[[ 35.0  68.5  35.8  23.9   8.2]
 [ 20.8  36.0  -8.6 -33.7  -6.4]
 [ 14.7  29.7  21.0  13.6   4.1]] Answer: 4.1

[[-73.7  49.4  17.2 -30.1  11.9  19.6  -9.0]
 [-64.1  57.3  22.3 -24.0   4.5  10.5  -0.5]
 [-59.5  41.8  -1.9  -6.9  -2.5  13.1  -4.5]] Answer: -4.5

[[ 12.2  -1.4  19.1 -73.3  -2.7]
 [ -2.3 -16.7   0.8 -82.6  -6.3]
 [ 57.3   5.4  19.8 -63.9   1.0]] Answer: 1.0

[[-59.3 -11.5  31.1  12.1 -70.9 -59.1 -33.0]
 [ 43.5   2.8   5.4  27.1 -61.8 -62.0  35.2]
 [-18.7 -38.4  34.9  52.3 -56.6  31.5  14.4]] Answer: 14.4

[[-52.1 -67.7  79.5  29.0  88.2 -41.2 -32.1]
 [-37.0  45.7  82.9  23.1  61.2 -45.5  46.6]
 [  8.3  86.3  13.3 -18.0  -3.8  -1.2  54.0]] Answer: 54.0

[[ 49.4 -18.6 -49.6 -35.5  51.0   7.5  63.2]
 [ 39.3 -29.4 -33.4 -21.1  53.8   8.9  62.0]
 [ 60.3  -7.2 -66.8  20.0  48.3   6.6  67.3]] Answer: 67.3

[[ 89.6   1.0  21.3 -34.0 -12.1]
 [-42.1 -52.6 -78.6  10.9 -14.2]
 [ 80.8  27.2  50.1 -28.9 -23.8]] Answer: -23.8
---
[[ -1  41 -10 -37  41]
 [-24 -24   3 -11 -21]
 [ 12 -36   4  12 -25]] >> 41

[[174 140 244  53 245  73]
 [ 61  13 155 237 137 201]] >> 73

[3858 7752 2361 4562 3605 3199 3449] >> 3449

[8 6 7 2] >> 2

[[173  89  93 167 144 150 155]
 [169  34   9 187 131 225  93]
 [180 236 208  82 122 133 115]] >> 155

[188  21 193  39] >> 39

[[5320 8398 6912 8992 8699]
 [6368 3407 3493 1416 2873]] >> 8699
---
array([[-10, -26,  -6,   3, -37,  -1,  20,   1, -35, -19, -20, -20,  -7,
        -27, -23],
       [-35, -14, -15, -13,  -8,  -2, -13, -23, -17,  22,   3,   8,  -7,
         -3,  -2],
       [-33,  -6,  -4, -15,  -3,  -4, -19, -23, -10,  20,   6,   3,  -7,
          0,  -3],
       [ 15,  -7,   4,  -3, -13, -13,   0,   5,  -6, -37, -21, -25,  -7,
        -16, -16],
       [-33,   5,   1,  -8, -16,  -2,  -2, -14, -17,   1,   7, -35,  -7,
        -12, -25],
       [ -8,  12, -27, -19,  17, -16, -34, -17,  16,  -1,   3,  -6,  -7,
          7,   1],
       [-10, -36,  -4,  -6, -17,  -5,  -2, -10, -24,   4, -20,  26,  -7,
        -11,   5],
       [ 25,  -9,  -2,  -3, -12, -16,   0,   9,  -2, -45, -26, -22,  -7,
        -17, -14],
       [ 14,  -7,  -3,  -2, -17, -12,   4,   7,  -8, -41, -21, -32,  -7,
        -19, -20],
       [ -5,   8,   4, -19,  17, -16, -35, -16,  17,  -2,   1,   0,  -7,
          7,   4],
       [-41,   4, -13,  -5, -24,   1,   5, -14, -24,   3,  10, -43,  -7,
        -16, -32]]) yields -7

array([[ 47, 121,  99,  33,  94, 130, 110, 127, 114, 125,  93, 123, 147,
         87,  89],
       [119, 131, 105, 169, 114,  77, 119, 141, 133,  66, 103,  67,  75,
         15,  54],
       [125,  64,  90,  94, 136, 102,  69, 130,  97,  92,  72,  95,  82,
        120,  84],
       [176, 149,  72, 127,  92,  85,  56, 110, 160, 154, 108, 127, 108,
        110, 138],
       [ 59,  88, 143, 118, 163, 112, 110, 111, 121,  90, 109,  69, 115,
         35, 125],
       [193,  90, 131,  92,  77, 106,  86, 193, 115, 168, 120,  84, 143,
        105, 115],
       [192,  91, 131,  90,  74, 110,  86, 197, 112, 169, 121,  84, 142,
        106, 112],
       [117,  86,  95, 125, 117,  93,  79, 167,  96, 153,  91, 211, 158,
         81, 132],
       [140, 134, 111, 129, 104, 127, 110, 105, 127,  84, 110,  96, 139,
         65,  77]]) yields 139

array([[  3,  14,   2,  21,  24,  11,  38,  -5,   6,  -1,  20,  -3,  17,
          5],
       [-13,  44,  32,  26,  -5,  16,  32,   4, -18,  14,  24,  13,  35,
          9],
       [-28,  10,   7,  50,  44,  42,  16,  13,  30,  -4, -34, -24,  -3,
         25],
       [ 35,  31,   1, -13,  39,  29, -14,  15, -29,  20,   4,  24,  -4,
          1],
       [ 33, -11, -12,   4,  -6,  26,  18,  24,  31, -11,   5,  -2,  36,
         13],
       [ -3,  -7,  28,  -7,  32,  14,   7,   3,  37,   5,   7,  -6,  -5,
         29],
       [ 26,   8,   3,  -9,  13,   1,  37,  22,  -7,  26,   5,   8,   1,
         32],
       [ 35,  14, -35,   7,  27,  27,   6,   4,  -9,  16,  12,  12,  13,
         21],
       [ -7,  28,  50,  -4,  17,   2, -12,   5,   6,  17,  -1,  17,  24,
         39]]) yields 17

array([[750, 556, 550, 516, 502, 552, 444, 642, 390],
       [520, 530, 643, 792, 706, 554, 675, 667, 253],
       [765, 583, 704, 378, 408, 596, 619, 595, 699],
       [422, 554, 661, 447, 587, 638, 452, 662, 758],
       [122, 561, 582, 513, 618, 545, 574, 643, 526],
       [607, 560, 144, 429, 472, 531, 450, 346, 640],
       [438, 592, 517, 705, 531, 735, 430, 394, 738],
       [597, 674, 759, 845, 331, 445, 549, 728, 380],
       [398, 649, 590, 514, 849, 697, 604, 547, 467],
       [472, 519, 445, 533, 465, 723, 635, 562, 674]]) yields 635

array([[4, 6, 8, 3, 4, 3],
       [5, 5, 8, 5, 8, 3],
       [4, 4, 5, 1, 7, 3],
       [4, 6, 8, 2, 4, 3],
       [5, 5, 8, 3, 7, 3],
       [5, 5, 7, 2, 7, 3],
       [5, 5, 7, 3, 7, 3],
       [4, 4, 7, 2, 5, 4],
       [4, 5, 7, 1, 7, 3],
       [4, 4, 6, 2, 6, 4],
       [4, 4, 5, 2, 6, 3]]) yields 2
